[[-17.9 -18.8  12.2   1.9  -0.8  76.9]
 [-17.1   7.7 -65.6   1.6 -31.1 -21.8]] ans = -31.1

[[ 14.0  36.4 -10.5  34.7 -65.4]
 [-19.8   3.1  39.5 -29.4 -50.3]
 [ 58.3 -36.2  17.3 -43.6  -7.0]] ans = -29.4

[[-37.6  -7.5 -29.8  60.1 -59.5  71.2]
 [-47.1 -25.3  10.5   4.4 -37.4   7.7]
 [ 28.0 -69.6 -52.9 -14.2 -48.8  31.7]] ans = -37.4

[[ 26.8 -17.8  10.1 -20.0 -32.4  20.5 -46.7]
 [ -7.3   7.2 -26.6  -5.4  30.5  63.7   6.8]] ans = 63.7

[[-33.2  46.9  16.6  13.3 -14.7 -16.4  -3.3]
 [-18.8  34.0  77.4  -2.8 -23.6   4.9   3.0]] ans = 4.9

[[ 51.9 -17.0   7.5   4.3]
 [ 13.3   3.1  20.5  20.2]
 [  9.5  25.1  73.7  37.3]] ans = 20.5
---
[[6, 4, 7, 1, 1], [6, 2, 3, 5, 4]] Answer: 2
[-624, 358, 779, 77] Answer: 358
[607, -555, 3, -175] Answer: -555
[7, 15, 60, 89, 18] Answer: 15
[20, 24, 12, 2, 31, 77] Answer: 24
[[46, 7, 18, 74, 7, 16], [67, 17, 90, 35, 26, 48]] Answer: 17
[-26, -2, 9, -17, 40] Answer: -2
[[4454, 2124, 2362, 4093, 7854, 3899], [5911, 8108, 6576, 1345, 2212, 7866]] Answer: 8108
[[376, 407, 573, 806, 338], [322, 569, 519, 145, 700], [236, 542, 590, 416, 415]] Answer: 542
---
Input: ((57.162, -78.460, -196.939, -118.310, 126.831), (-136.385, -159.492, -30.535, 137.543, 85.700), (120.238, 147.580, -104.429, -111.418, -105.229))
Output: -159.492
Input: (-1.7, 0.0, 1.8, 0.9, -2.0, -0.3)
Output: -1.7
Input: (-1.549, 12.181, -17.802, -4.260)
Output: -4.260
Input: (0.6, -0.4, 0.4, -1.0, 1.2, 1.1)
Output: -0.4
Input: ((0.184, 0.053, -0.182, -0.028, 0.184), (-0.135, 0.048, 0.136, 0.202, -0.047), (0.177, -0.006, -0.075, -0.031, 0.190))
Output: -0.135
Input: ((-1.538, 1.068, -0.362, -0.879), (-0.334, 0.651, 1.429, -0.706), (-0.150, 2.147, -0.962, 0.675))
Output: -0.962
Input: ((0.014, -0.029, 0.084, 0.209), (0.146, 0.190, 0.071, -0.200))
Output: -0.029
Input: (-0.800, 1.024, 1.066, -1.141, -0.245, 0.998, -0.530)
Output: -0.800
Input: (12.650, 3.411, -14.779, -17.297)
Output: -14.779
Input: (15.678, 13.998, 6.851, -14.564)
Output: 6.851
---
array([ 122.76, -103.62,   72.64,   31.16,  145.32]) 145.32, 122.76

array([[ 0.636,  0.204, -1.640,  1.959,  1.512, -0.820],
       [ 1.976, -0.169,  0.522,  1.432, -0.461, -1.626],
       [ 0.331, -0.680, -1.810,  1.542,  0.878, -0.491]]) -0.820, 0.331

array([ 11.20,   8.79,   3.63,  12.44,  -3.35,   2.38, -11.11]) -11.11, 11.20

array([[-2.00,  1.70, -1.51,  2.34,  0.98, -0.04,  0.62],
       [-0.57,  2.29,  0.93, -0.59, -2.07,  1.22, -0.33],
       [-1.10,  0.77,  1.22,  2.11,  2.33, -0.73, -1.92]]) 0.62, -1.10

array([-14.44, -16.31,  16.60,   6.57]) 6.57, -14.44

array([[  7.31,  -5.25,  19.69,  -6.65,  13.75,  -5.55],
       [-14.67,  -5.58, -10.18,  -4.03,  -7.23,  -4.80],
       [-15.90,  -5.36,  -8.69,  -4.83,  -9.36,  -4.43]]) -5.55, -15.90
---
Input:
[[ 15.9   0.9  78.0 -70.1  52.9  25.5  -6.5]
 [  4.3  22.4  60.4 -51.4  56.5  17.1   3.3]]
Output: 0.9

Input:
[[  2.7   9.4  23.4   5.1  -1.7   4.3]
 [  2.5  61.5  18.7 -10.3 -19.2 -20.6]]
Output: 9.4

Input:
[[-13.9  17.1  -6.5   4.1 -83.3 -33.7 -41.8]
 [-35.6  -9.4 -55.7  26.6   7.3 -19.8 -35.8]]
Output: 17.1

Input:
[[  6.6  14.2  40.5 -53.8]
 [ 61.3   4.0 -16.1 -39.6]]
Output: 14.2

Input:
[[ 27.1   1.3  45.2  60.5  78.6 -51.4 -39.2]
 [-76.6 -12.7  45.6  27.9   2.1 -80.7  14.7]]
Output: 1.3

Input:
[[-16.3   1.7  -1.0 -24.2   5.4 -19.5]
 [ 11.2 -29.2  13.6  84.1 -14.2   4.6]]
Output: 1.7
